In the rows, zero is written as 128.
Where one turn sends some rows of the set: a few examples, then the rows asked
j745: [148 118 139 100 123  91 158 125 112 145 158 113 146 128 105  95 118  76
 123 117 111 157 133 144 104 109 132 152 124 151 141]
j551: [146 128 145 133 114 116 146  98 101 128 114 122 151 109 108 158 105 116
 127 108 178 151 109 163  98 116 115 108 142  94 156]
j633: [128 137 165 139 109 118 190 124 128 124 151 104 141 167 102  98 146 129
 120 149 163 116 145 131  92 113 126 112 152 150 138]
j647: [147 140 140  96 121 123 174 136 108 135 154  91 147 156 148 124 162 111
 124 111 132 119 131 164 101  83 121 165 112 141 113]
j558: [168 129 178 139 133 131 174 124 104 110 129 122 111 140 136 162 156 129
 117 111 120 136 129  79  95 130 161 142 157 143 143]
j7: [157 109 174 121 143 129 182 113 130 110 137  96  97 134 129 125 133 110
 119 134 110 172  91  93 111 134 136 141 168 130 137]
j958: [168 125 157 155 147 125 179 110 136 127 126  90 101 145 133 137 125 118
 116 152 120 160  95  85 125 129 135 136 151 122 121]
j675: [127 121 151 113 126 124 150 110 106 122 129 114 157 134 137 166 127  94
 116 113 170 141 110 163  89 124 118 128 136  62 138]
j811: [145 123 164 131 127 112 148 103 144 134 131 116  99 130 179  78  96  96
  96 137 120 123 117 109 108 111 113 119 137 117 140]
j620: [191 129 165 132 136 127 166 109 106 125 134 120 107 126 155 142 138 149
 116 124 143 144 105  69 116 122 136 137 128 161 136]
j309: [169 151 172 139 109 123 155  95  88 162 108 125 136 118 134 112 125 130
 112 113 138 115 151 158 111  90 147 159 158 157 134]
j280: [126 122 149 125 144 132 153 116 109 136 135  92 125  98 143 140 119 127
 112 120 188 153  96 172  89 116  97 128  95 107 141]
j391: [168 139 156 136 136 116 184 126 118 108 122 116 106 151 138 167 156 138
 122 124 113 136 109  87  85 119 149 133 118 143 130]
j87: [182 125 168 151 126 122 150 105 119 153 115 122 156 168 126 127 114  97
 123 150 117 126 128 180 124 131 133 166 147 131 111]
j514: [113 135 148 108 135 149 147 103 136 153 122 108 150 169 165 148 126 132
 128 135 193 106 111 146 117 141 124 142 133 177 120]
j209: [ 98 114 130 110 150 147 149  99 164 134 134 104 114 137 130 136 107 112
 116 113 154 123  94 160 103 144 104 149 118 164 143]
j616: [164 109 167 132 128 152 153 130 142 115 145 105 124 152 173 109 106 114
 133 118 116 134 106 137 149 119  88 112 159 143 139]
j45: [139 147 160 121 132  82 168  88 120 125 127 158 134 132 151 144 117 106
 131 120  87 128 146 121 100 126 132 126 133 108 135]
j793: [168 128 155 124 112 139 137 116 113 139 140 109 132 148 167 113 138  89
  99 105 140  97 151 148 114 103 137 183 157 119 121]
j889: [117 134 147 114 132 137 159  74 128 154 116 136 174 160 103 159 107 121
 128 117 155 126  89 150 123 133 110 123 137 160 145]
j906: [113 146 205 132 133 117 198 116 101 156 124 118 162 156 142 120 141 127
 123 148 114 138 129 137 106 105 131 105 148 137 132]
j935: [ 92 122 160 135 160 153 138  86 140 168 113 119 129 123 151 147  93 103
 103 112 143 128 113 143 128 146 124 151 142 152 144]
j883: [179 112 178 121 125 128 151 113 115 137 131 118 127 132 107  86 114 110
 122 130 125 140 112 187  97 125 119 164 138 176 141]
j621: [158 124 181 142 146 140 191 119 108 137 150  96 128 144 108 127 146 111
 102 138 136 156  97  71 115 119 136 127 143 139 142]
j270: [105 137 134 113 138 139 137 120 127 152 113 121 152 157 157 168 104  87
 127  89 134 110 106 127 117 118 128 109 124 160 150]
j985: [178 119 181 110 138 136 170 113 112 110 141 117 107 145 172 143 159 137
 109 127 136 138  98  80  98 132 137 156 129 142 125]
j18: [176 144 138 112 116 112 157 115 105 144 116 112 127 120 147 117 115 123
 132  97 108 131 111 162 116  71 112 138 117 161 135]
j393: [ 89 129 150  93 133 129 156  75 132 152 138 133 166 160 116 139 123  88
  97 121 164 116 107 126  96 138 129 147 136 131 143]
j963: [141 103 143 125 129 124 118 155 107 129 136 105 139 118 164 148 102  87
 122 105 176 149 117 143  99 133 123 109 112 113 153]
j258: [129 114 175 101 122 113 147 135  85 132 125 116 157 120 137 142 128 124
 134 128 192 162 113 167  74 136 133 111 125 136 151]
j452: [165 128 137 132 119 114 164 111 139  90 157 139 138 158 122 151 129 118
 149 110 122 115 153 135 119 140 115 130 156 130 133]
j888: [ 92 135 162  82 136 126 148  91 116 165 118 125 139 125 160 125 114 126
 120 116 173 129 111 129  97 129 139 133 136 187 146]
j265: [132 113 180 142 140 157 140 111  99 142 129 101 133  97 148 143 119 125
 103 115 197 144 117 170 105 134 112 143 141 102 147]
j713: [137 124 163 138 125 116 139 130  94 150 120 109 164 140 148 154 125 121
 123 148 209 141 129 155  89 139 141 117 116 112 129]
j463: [150 131 202 132 165 152 175 120 101 141 164 130 143 130 169 129 138 144
 123 119 123 127 124 141 128 131  92 141 105 160 133]
j599: [154 135 177 140 142 128 164  98 123 133 164 133 108 121 142  92 132 139
  96 135 164 102 142 118  90 135 107 150 100 157 141]
j425: [160 109 166 134 126 128 115 130 111 123  97 122 126 124 165 146  95 105
 120 124 172 136 101 172  80 141 125 115 124 111 151]
j224: [170 127 195 138 145 141 195 106 115 124 127 102 116 158 111 128 147 122
 103 155 127 147  75  99  94 126 129 133 140 134 133]
j674: [121 129 148 111 120 140 129 100 143 127  99 133 125 162 142 145 104  91
 111 104 154  86 108 143  80 136 137 128 148 159 156]
j583: [151 125 155 144 148 120 150 130 110 179 156  98 155 146 145 109 121  80
 102 140 126 137 137 142 132 115 129 167 102 134 111]

j599 moves to j906
j647 moves to j745
Now find these:
j674 moves to j935
j391 moves to j7
j713 moves to j675

Where one turn sends some rows of the set: a few examples, then the rows asked
j266: [119 133  97 116 150 110 134 135 132 127 110  97 132 151]
j722: [109 104 179 125 169 148 149 162 137 124 120  61 122 124]
j321: [101 133 174 114 155 127 147 174 122 114 139  96 184 140]
j877: [ 94 114 186 123 173 140 147 135 159 135 115 117  95 144]
j987: [107 119 174 146 152 116 131 116 128 130 128 164 137 150]
j174: [ 93 115 171 166 158 122 137 120 152 139 119 142 132 146]
j511: [131 124 108 145 155 135 114 113 121 138 121 133 135 144]
j351: [121 133  96 114 149 111 134 135 130 124 111  99 134 152]
j350: [133 131 113 148 152 128 117 120 128 142 120 133 129 154]
j941: [110 121 179 104 161 133 197 130 125 139 121  84 145 148]
j481: [127 124 195 117 157 124 150 169 133 126 118  83 107 145]
j797: [102 104 174  94 179 150 135 121 119 113 134 134 124 123]
j291: [ 96 137 178 125 153 124 151 180 139 124 130  86 174 146]
j550: [119 130  93 114 150 112 133 133 130 124 112  97 137 147]
j122: [124 118 105 154 159 139 116 115 129 141 119 124 135 143]
j733: [126 124 110 157 154 133 120 119 137 145 116 123 128 151]
j767: [105 142 180 116 151 119 149 179 128 119 136  99 173 149]
j232: [ 83  97 169 118 184 158 143 123 147 125 123 109 116 119]
j921: [120 132  94 117 150 112 135 134 134 124 111  95 135 149]
j490: [112 121 177  96 161 134 196 127 116 133 126  90 151 145]
j359: [ 85  99 157 162 166 137 133 110 142 132 126 134 148 126]
j895: [150 144 149 178 161 138 164 140 121 116 118 114 135 153]
j181: [119 101 175 103 173 149 142 151 105 109 132  81 139 111]
j870: [138 121 190  93 159 128 143 158 104 111 131 101 123 136]
j653: [ 98 104 160 141 163 132 128 108 119 124 134 156 154 127]
j741: [111 122 190  99 168 131 140 132 132 124 126 141 101 149]
j711: [146 129 136 169 171 152 158 130 105 106 126 112 154 131]
j450: [ 93 130 171 122 159 133 151 174 133 117 135  85 182 136]
j898: [141 132 138 185 170 150 163 135 124 115 119 100 145 139]
j636: [158 142 145 164 164 139 157 134 102 108 127 125 147 146]
j961: [114 124 182  97 158 132 197 129 120 137 124  88 146 150]
j237: [109 118 177  99 163 139 199 127 121 137 123  83 151 142]

j291 moves to j450
j481 moves to j722
j898 moves to j711
Now find these:
j350 moves to j733
j174 moves to j359
j961 moves to j941
j877 moves to j232

Where one turn sends some rows of the set: a few examples, then the rows asked
j643: [130 131 117 167 131 129 134 150 118 111 110 144 123 163]
j746: [133 134 119 168 138 133 132 148 108 108 107 147 129 155]
j156: [107 154 118 139 136 135 132 148 125 111 140 121 165 100]
j715: [144 123 134 105  98 144 112 110 157 147 119 109 116 121]
j2: [148 133 144 142 128  84 109  87 131 157 126 126 131 109]
j178: [139 140 124 137 132 120 124 130 120 100 111 141 115 170]
j131: [152 127 149 162 105  93 139 101 141 166 132 125 126 118]
j632: [135 135 121 146 126 119 128 138 127 106 112 140 113 174]
j28: [167 139 135 107 125 154 127 100 122 135 123 127 136  93]
j693: [141 143 125 146 146 130 124 133 102  98 106 148 128 155]
j12: [ 99 129 169 132 141 143 127 103 141 146 133 123 156 168]
j421: [112 135 176 129 142 147 139  98 133 141 136 127 159 165]
j830: [ 92 143 127 141 111 138 125 156 146 119 131 108 153 121]
j587: [127 164 135 114 125 135 142 130 127 100 144 119 158 112]
j718: [139 126 164 173 118 118 114 106 112 164 104 125 142 100]
j451: [124 162 143 109 110 137 141 131 137 101 141 111 149 124]
j592: [113 154 144 116  99 138 135 138 146 108 135 105 145 131]
j864: [142 143 126 137 141 124 122 128 110  97 108 144 122 163]
j6: [129 113 119 126  98 143 112 126 165 159 120 109 117 119]
j532: [147 125 107 150 137 154 133 128 123 153 128 134 148  77]
j248: [120 162 124 126 135 135 139 137 123 104 144 122 164 102]
j859: [131 131 118 158 126 123 132 146 126 110 112 141 117 171]
j319: [162 136 121 128 137 156 133 112 115 142 126 134 146  79]
j423: [ 89 124 143 149 157 131 127 114 144 154 143 130 162 157]
j904: [133 124 109 159 121 143 126  71 144 147 143 119  99 142]
j945: [124 109 105 148 109 144 119 138 158 166 124 116 127 105]
j396: [ 99 128 138 154 165 130 139 113 138 153 151 136 167 149]
j946: [121 139 158 142 159 141 156 101 125 142 152 140 169 149]
j304: [138 130 159 159 129 108 101  97 111 159 106 125 142  98]
j196: [149 125 158 174 101 107 140 109 133 169 123 125 131 114]
j747: [160 135 140  97 109 150 119 100 139 137 120 117 124 110]
j753: [ 90 124 156 141 147 136 122 110 145 152 136 124 157 165]
j681: [134 131 124 156 142 164 107  64 110 135 122 124 116 120]
j766: [132 114 101 158 126 148 127 139 140 164 126 127 139  88]
j719: [135 132 119 145 138 151 105  59 123 135 129 121 108 130]
j234: [100 147 138 129 100 139 129 149 149 114 131 104 146 130]
j699: [152 132 144 149 115  84 125  92 140 161 133 125 125 115]
j256: [131 120 115 187 119 165 139  87 128 152 134 125 111 129]
j399: [ 95 146 119 145 126 137 126 156 135 118 135 115 161 108]
j602: [132 124 122 185 128 174 131  84 114 148 125 127 118 120]
j992: [142 133 150 147 133  95  99  89 119 156 114 126 137 101]
j484: [138 139 122 158 145 133 128 140 102 102 105 149 131 152]
j573: [134 128 112 146 130 142 113  62 136 139 138 119 101 138]
j187: [121 139 171 133 149 147 151  97 127 139 144 134 164 157]
j139: [132 120 110 176 117 153 138  82 141 152 142 122 103 138]
j166: [112 134 144 150 165 134 151 108 130 148 154 141 170 146]
j299: [133 128 126 172 137 172 118  74 106 140 120 126 120 117]
j138: [143 124 164 178 105 117 130 111 122 168 111 125 138 106]

j256 moves to j681
j399 moves to j587
Now find these:
j28 moves to j6
j131 moves to j718
j484 moves to j178
j12 moves to j396

Where one turn sends some rows of the set: a few examples, then the rows asked
j39: [119 156 139 118 120 110 146 124 140 124 143 117 112 120 120  88  97 105
 122  87 123 137]
j501: [129  89 147 136 105 127 142 155 123 144 125  98 121 135 107 101 122 149
 143 103 119  90]
j41: [ 97 127 130 115 146  90 110 117 111 105 138 134 103 125 119 148  99 116
 166 140 121 155]
j838: [140 150 135 147 125 101 141 131 125 143 124 119  93  92 131 110  81 111
 107 176 146 115]
j524: [ 83 131 129 139 106 111 135 127 122 132 139 131  94 109 123 112  96 110
 140 180 144 148]
j295: [113 126 136 142  92  92 109 134 127 143 120 107 112 142 111 107 119 159
 156 110  93 101]
j448: [115 126 154 122 107  92 160 150 116 134 158 103 112  94 127 115 106 128
 105 179 142 141]
j947: [131 124 124 127  98  71 141 131 151 143 124 118 133 109 133 105  89 102
 131 177 145 140]
j101: [120  98 129 122 126 115 139 104 165 147 116 109 133 143 119 177  93 137
 126 143 177 110]
j338: [107 130 180 155 146  89 115 123 152 134  94 125 109 128 129 109  80 147
 155 136 128 126]
j569: [158 125 120  94 115  90 134 152 128 125 117 116 143 127 122 134 108  89
 150 132 148 117]
j455: [121 141 130 117 165 126 156 126 160 146 100  96 138 131 109 164 111 122
 132 123 120  95]
j872: [ 97 141 120 115 129 118 108 127 126 183 142 120 104 131 129 167 141 128
 110 109 128 107]
j833: [134 111 140 148 128  95 108 120 128 140 118 108  98 146 137 123  99 184
 124 115  94 126]
j854: [104 145 153 125 122 115 140 125 136 139 184 109 117 125 125 175 137 136
 112 129 140 130]
j231: [101  91 161 135 133 110 119 140 111 169 140 130  93 113 124  90 113 133
  99 115 142 104]
j37: [ 65 102 122 137 142 102 123  93 134 150 134 139 118 113 116 162 137 130
 130 140 145 132]
j427: [116 122 160 116 122 105 143 116 161 164 144  96 126 104 117 161 127 103
 115  98  98 104]
j625: [128 111 149 112 138 107 155 145 154 134  96 109 129 148 136 102 103 138
  84 146 101 129]
j988: [ 91 129 141  99  93  88 123 146 120 142 111 109 123 150 117 108 107 166
 137 130 164 127]
j749: [132 100 131 147 132 139 148 129 122 128 100 113 110 114 122 100 115 138
 144  85 128 126]
j278: [135  54 139 111 150 106 124 122 126 134 110 126 110 126 129 147  81 111
 119 151 135 126]
j361: [103 105 153 127 137 115 128 125 162 163  84 117 135 127 144 178 127 131
 148 128 141 137]
j580: [ 91 117 145 111 149  88 122 108 128 160 133  98 120 114 115 178 113 166
 137 108 157 125]
j64: [122 115 158  91 104 101 122 160  99 127 143 110 102 137 130 161 123 135
 110 162 113 127]
j809: [139 106 125 133 134 104 140 131 129 125 112 109 126 135 145 113 120 167
 129  97 113 163]
j585: [122 147 142 132 118 115 147 106 140 147 111 112 107  99 118 168 132 120
  82 141 117  88]
j910: [138 139 144 144 139  83 142 121 173 150 118 119 159 109 123 156 132 108
 141 138 141 102]
j297: [113  95 133 135 133  97 142 128 137 141 146 112 111 124 115 114  63 129
 123 191 154 123]
j565: [140 128 165 132 132  91 117 131 103 133 115 123  90  82 112 140 106 101
 131 138 116  84]

j455 moves to j872
j295 moves to j809
Now find these:
j524 moves to j947
j64 moves to j278
j988 moves to j625
j37 moves to j910

Where one turn sends some rows of the set: a few examples, then the rows asked
j253: [ 86 160 124 143 127 152 140 135 131 187 113 121 119 106 129 115  96]
j119: [131  95 122 104 155  91 133 118  99 168  99 113 116 118 152 154 145]
j826: [139 100 125 134 122  93 128  89 103 163 105 115 124 135 135 138 162]
j930: [105 166 128 159 121 151 147 120 127 184 116 114 122 106 110 109 112]
j612: [112  96 123 122 124  96 117 103 112 164  97 129 120 146 165 144 137]
j792: [123  89 121 103 139  92 123 116  98 170 110 116 124 114 145 148 152]
j555: [134 135 126 111 166 116 150 106 145 122 110 120 187 112 156 119 131]
j360: [130 135 125 112 166 117 147 107 147 122 108 122 185 116 162 119 128]
j426: [107 156 121 143 144 162 165 130 138 165 123 112 146 101 114  99 102]
j103: [ 98 154 120 136 147 162 162 137 140 166 122 114 145 100 122 102  95]
j563: [134 137 126 116 164 117 149 103 147 121 108 121 186 118 158 117 130]
j726: [100 158 121 146 142 163 162 129 142 164 119 116 144 110 122  99  95]
j336: [150 107 128 134 139  91 140  92 102 161  95 111 117 136 138 144 157]
j400: [124 103 125 125 139  94 127 103 112 161  86 125 112 151 168 149 133]
j882: [100 158 124 136 134 149 147 138 120 190 123 110 122  85 110 116 111]

j253 moves to j930
j400 moves to j336
Now find these:
j792 moves to j612
j726 moves to j426
j360 moves to j563

